One turn moves each row of this set onto another row. After a few examples, where does it send each row asked below?
k_700: | -0.51 | -1.10 | -0.66 | -0.04 |  1.96 |  0.98 |  1.53 | -0.86 |  1.11 | -0.29 | -0.19 |  0.72 | -2.36 |  3.53 | -0.33 | -2.59 | -1.51 |  3.59 | -1.24 |  1.68 |  2.71 |
k_95: | -0.26 |  2.18 | -0.78 | -2.56 |  2.94 |  3.85 | -0.06 | -2.19 | -1.54 | -0.49 |  1.18 | -0.61 | -1.77 |  1.46 | -1.51 |  0.76 |  0.77 |  2.37 | -0.77 |  2.22 | -0.47 |
k_634: | -0.41 |  0.42 |  0.01 | -0.19 |  1.98 |  1.55 |  1.06 | -0.05 |  0.08 | -0.01 | -0.56 |  0.68 | -1.21 |  0.76 | -1.18 | -1.05 | -2.36 |  4.91 |  0.37 |  0.72 | -3.50 |
k_698: |  1.60 |  1.28 | -1.73 | -0.80 |  1.91 |  0.05 |  0.29 |  1.22 |  0.37 | -0.78 |  0.09 |  0.79 | -1.72 |  1.03 | -1.88 | -1.26 | -0.51 |  4.31 | -0.03 | -0.60 |  1.20 |
k_457: |  0.13 |  0.67 |  0.16 | -0.87 |  1.21 |  1.68 |  1.27 | -0.09 | -0.49 |  1.48 | -0.36 |  0.76 | -0.92 |  1.27 | -0.56 |  0.33 | -5.13 |  2.72 | -1.34 |  0.93 |  3.30 |
k_694: |  0.08 |  0.27 | -0.79 | -1.05 | -0.16 |  1.11 |  0.24 |  0.35 |  1.27 |  1.90 | -1.83 |  0.59 |  1.20 | -0.11 |  0.07 | -0.32 | -1.37 |  3.27 | -2.80 |  1.10 | -1.36 |
k_220: | -2.73 |  0.29 |  1.32 | -1.76 |  1.00 |  2.08 |  1.68 | -0.84 | -1.24 |  1.72 | -2.51 |  2.55 | -0.01 |  0.79 |  0.15 |  0.71 | -3.13 |  1.75 |  0.09 |  1.79 | -0.58 |
k_595: |  0.35 |  0.56 | -1.73 |  0.91 |  2.63 |  1.86 |  1.25 | -0.86 |  0.08 |  0.71 | -0.59 | -0.05 | -3.23 |  1.05 | -0.67 |  2.45 |  1.95 |  0.36 |  0.67 |  1.37 | -0.90 |
k_441: | -0.78 |  0.16 | -0.66 |  0.16 |  1.59 |  1.85 |  0.69 | -0.14 | -1.22 |  0.18 | -0.06 |  0.32 | -0.40 |  1.45 | -1.29 | -2.81 |  2.27 |  3.25 | -2.59 |  1.26 | -1.16 |
k_767: | -1.50 |  1.89 | -0.55 |  0.03 | -0.67 |  0.92 |  1.05 |  0.67 |  0.62 |  0.96 | -1.29 |  0.29 |  0.28 |  3.99 | -1.01 |  0.31 | -3.61 |  0.77 | -1.64 |  0.10 | -0.22 |
k_400: | -1.75 |  1.05 |  2.67 | -1.24 |  0.33 |  1.55 |  0.70 | -0.41 |  0.85 | -0.74 |  0.50 |  1.39 | -2.31 |  0.01 |  0.04 | -0.15 | -0.11 | -0.38 |  0.15 |  2.64 |  2.35 |
k_786: | -1.23 |  0.29 |  1.30 |  0.97 |  1.45 |  2.75 |  2.37 | -0.11 |  1.41 |  1.34 |  1.10 |  0.42 | -1.54 | -0.05 |  0.32 |  1.95 |  0.46 | -0.93 | -1.39 |  2.03 | -0.55 |
k_20: |  0.79 |  2.10 | -0.01 | -0.69 |  0.62 |  0.62 |  0.31 | -0.58 | -1.12 | -2.23 |  1.06 | -0.15 | -1.66 |  3.58 | -0.27 | -0.10 | -2.10 |  1.05 |  1.08 |  1.11 |  2.22 |
k_567: | -1.34 |  0.88 | -0.08 | -1.49 |  4.14 |  3.70 |  0.88 | -0.52 |  0.31 |  0.87 |  1.15 |  0.54 | -3.86 |  1.57 | -0.70 |  2.01 | -0.71 | -0.44 | -0.67 |  1.23 |  1.01 |
k_492: | -1.33 |  0.38 | -0.59 |  0.82 | -0.60 |  1.62 |  1.82 | -0.48 | -3.01 |  2.19 | -1.04 |  1.73 | -1.30 |  1.14 | -1.07 |  2.31 |  1.24 |  0.98 | -0.37 |  1.04 | -0.32 |

k_595 moves to k_567
k_694 moves to k_698
Where do these go?
k_492 moves to k_95
k_441 moves to k_20
k_634 moves to k_700

One turn moves each row of this set onto another row. After a few examples, where does it send each row asked below?
k_936: | -0.92 |  0.06 |  1.70 | -0.50 |  0.38 |  2.13 | -0.02 |  0.85 |  1.62 | -0.27 | -1.29 |  3.23 | -0.12 | -2.98 | -0.45 |
k_331: |  1.51 | -2.92 | -0.56 | -0.94 |  0.33 |  2.05 |  1.08 | -0.17 |  0.95 |  0.42 |  1.70 |  0.55 |  0.33 | -0.89 |  1.08 |
k_987: | -1.16 |  0.64 |  0.91 | -2.70 |  2.51 |  1.21 | -0.26 | -0.89 | -1.61 | -1.13 |  1.54 |  2.92 | -0.91 | -0.04 |  0.53 |
k_401: |  1.83 | -1.31 |  0.78 | -0.24 |  2.09 |  0.78 |  0.99 | -0.72 | -0.11 | -1.13 |  2.98 |  2.45 |  1.72 | -1.34 |  0.52 |
k_328: |  0.76 |  0.12 |  0.81 | -1.11 |  3.42 |  0.67 | -0.23 | -1.10 | -0.94 | -0.45 |  2.21 |  3.63 |  0.59 | -0.85 | -0.03 |
k_675: | -0.50 |  0.31 |  1.54 | -1.79 |  0.03 |  1.91 |  2.02 |  0.72 |  0.95 | -2.66 | -0.63 |  3.43 | -1.19 | -1.93 |  0.46 |
k_994: | -0.64 | -0.84 | -0.70 | -1.45 | -0.10 | -0.50 | -1.35 | -1.28 |  2.08 | -1.66 | -0.24 |  2.17 | -0.93 |  2.78 | -2.62 |
k_914: | -0.09 | -1.38 |  1.59 |  1.60 |  0.05 | -0.62 | -1.62 | -0.45 |  0.76 | -3.56 | -0.64 |  0.12 | -0.42 |  1.31 | -0.62 |
k_812: | -0.29 | -1.11 |  0.43 | -1.10 |  0.86 |  2.81 |  0.88 |  0.02 |  2.51 | -1.02 | -1.64 |  2.93 | -1.06 | -2.64 | -0.49 |
k_376: |  1.38 |  0.57 |  1.20 |  0.79 | -0.23 | -0.98 |  0.48 |  0.65 |  1.33 | -0.90 |  0.17 |  1.62 |  0.12 |  2.30 | -2.79 |
k_307: |  1.62 |  0.00 |  1.51 | -0.08 | -0.83 | -0.46 | -1.03 |  0.50 |  1.66 | -1.18 | -0.38 |  2.67 | -0.32 |  2.92 | -2.19 |
k_591: |  0.83 | -1.00 | -0.82 |  1.56 |  1.19 | -1.96 | -1.00 | -0.23 |  1.54 | -1.90 | -1.53 |  1.30 | -1.57 |  0.61 | -0.72 |
k_968: | -1.39 | -1.09 |  1.11 |  1.15 | -0.80 | -0.05 | -0.39 | -0.88 |  0.85 | -2.91 | -0.45 | -0.47 | -0.67 |  1.29 | -1.52 |
k_805: |  0.31 | -0.33 |  1.55 |  0.25 |  2.22 |  0.91 | -0.87 | -0.33 |  0.14 |  0.72 |  1.66 |  2.69 |  1.52 | -2.42 | -0.78 |
k_540: | -0.36 |  0.19 |  1.02 | -2.78 |  0.50 |  1.33 |  2.25 |  0.82 |  1.54 | -2.66 | -0.08 |  2.35 | -1.90 | -2.10 | -0.67 |
k_714: | -0.09 | -1.49 | -1.05 | -1.01 |  0.03 | -0.43 | -1.41 | -1.39 |  2.33 | -1.36 |  0.05 |  1.93 | -0.25 |  2.80 | -2.43 |
k_25: |  0.80 | -1.12 |  0.65 | -0.93 | -1.01 | -0.23 | -1.74 | -0.76 |  2.19 | -1.83 | -0.06 |  2.76 | -0.29 |  2.89 | -2.37 |
k_571: |  1.84 | -0.26 |  1.40 |  0.11 | -0.74 | -0.50 | -1.03 |  0.40 |  1.69 | -1.06 | -0.22 |  2.56 |  0.01 |  2.94 | -2.14 |
k_275: |  1.35 | -2.75 | -0.19 | -0.93 |  0.38 |  2.18 |  1.04 | -0.52 |  0.78 | -0.76 |  2.18 |  1.72 |  1.62 | -0.47 |  1.50 |
k_708: |  0.13 | -0.96 |  0.16 | -1.24 |  0.74 |  2.72 |  0.96 |  0.51 |  2.19 | -1.43 | -1.71 |  3.88 | -0.29 | -1.72 |  1.07 |
k_510: |  0.64 | -0.44 |  0.83 | -0.73 |  3.44 |  0.84 | -0.26 | -1.61 | -0.32 |  0.03 |  2.24 |  2.60 |  0.17 | -1.85 | -1.39 |
k_584: |  0.55 | -1.20 |  0.52 |  1.08 |  0.63 | -1.72 | -1.86 | -0.14 |  0.90 | -3.34 | -1.18 |  1.02 | -1.57 |  1.15 | -0.09 |
k_315: |  0.71 | -1.23 |  0.50 |  1.12 |  0.86 | -1.85 | -1.99 | -0.32 |  0.78 | -3.18 | -0.84 |  0.99 | -1.38 |  1.23 | -0.13 |
k_43: |  2.06 | -1.82 |  0.04 | -1.12 |  2.28 |  0.41 |  1.38 | -0.46 |  0.91 | -1.13 |  3.16 |  1.37 |  1.08 | -1.51 | -0.41 |
k_182: | -1.47 |  0.27 |  1.63 | -2.94 |  0.27 |  0.68 |  1.14 |  0.76 |  1.44 | -3.13 |  1.21 |  2.32 | -0.18 | -2.33 | -0.91 |
k_558: |  0.25 | -2.61 | -0.83 | -1.31 |  0.83 |  2.98 |  0.38 | -0.03 |  1.77 | -0.90 | -0.40 |  2.30 |  0.78 | -0.63 |  2.12 |
k_466: |  1.33 |  0.29 |  1.04 |  0.78 | -0.72 | -0.56 |  0.70 |  0.99 |  2.02 | -1.07 | -0.56 |  1.62 |  0.02 |  2.16 | -2.51 |
k_886: | -1.35 |  0.74 |  1.66 | -2.99 |  0.08 |  1.73 |  1.28 | -0.11 | -0.84 | -1.97 |  1.02 |  2.86 | -1.62 | -0.62 |  0.32 |
k_789: | -0.36 | -0.97 | -0.59 | -2.13 |  1.54 |  1.79 | -0.24 |  2.18 |  2.04 | -0.16 | -1.12 |  1.75 |  0.48 | -0.65 |  1.74 |
k_855: | -1.02 |  0.80 |  0.93 | -2.65 |  3.51 |  1.45 | -0.18 | -0.35 | -1.00 | -0.37 |  1.38 |  1.60 | -0.67 | -0.02 | -0.64 |
k_243: | -1.02 |  0.56 |  1.23 | -2.92 |  0.38 |  1.38 |  1.16 |  0.05 | -1.01 | -0.65 |  1.03 |  1.60 | -2.70 | -0.85 | -0.19 |
k_747: | -0.28 | -1.04 |  1.75 |  1.40 |  0.14 | -0.76 | -1.58 | -0.48 |  0.53 | -3.60 | -0.57 |  0.21 | -0.63 |  1.30 | -0.77 |
k_117: |  0.51 | -0.30 | -0.42 |  1.23 |  1.44 | -2.30 | -1.14 | -0.37 |  0.88 | -1.96 | -1.20 |  1.45 | -1.97 |  0.72 | -1.01 |
k_691: |  0.58 | -1.88 |  0.55 | -1.46 |  1.04 |  0.48 |  0.70 |  0.11 |  1.86 | -2.10 |  2.93 |  1.45 |  2.29 | -2.09 | -0.37 |
k_308: |  0.07 | -2.17 | -0.64 | -1.49 |  1.65 |  3.30 |  0.60 |  0.70 |  2.38 | -0.37 | -0.92 |  1.11 |  0.62 | -0.57 |  0.92 |
k_369: | -1.24 | -0.24 |  0.46 | -3.22 | -0.33 |  0.11 | -0.33 | -0.21 | -0.84 | -0.36 |  2.08 |  2.10 | -1.95 | -1.32 |  0.47 |
k_437: |  0.33 | -2.90 | -0.91 | -1.90 | -1.02 |  1.02 | -0.12 |  0.06 |  1.24 |  0.12 |  1.58 |  1.46 | -0.14 | -1.53 |  1.56 |
k_526: |  0.78 | -0.95 |  0.78 | -0.97 | -0.81 | -0.42 | -1.81 | -0.90 |  1.89 | -1.73 |  0.26 |  2.72 | -0.32 |  2.99 | -2.46 |
k_814: | -0.98 | -1.31 |  0.98 |  1.45 | -0.33 | -0.36 | -0.61 | -1.17 |  0.52 | -2.58 |  0.33 | -0.70 | -0.13 |  1.44 | -1.60 |
k_530: | -0.54 |  0.63 |  0.26 | -2.54 |  3.35 |  0.26 | -1.03 |  1.21 | -0.50 |  0.19 |  1.29 |  1.82 |  0.31 | -0.07 |  0.70 |

k_369 moves to k_182
k_275 moves to k_401
Where do these go?
k_855 moves to k_243
k_117 moves to k_994
k_571 moves to k_315

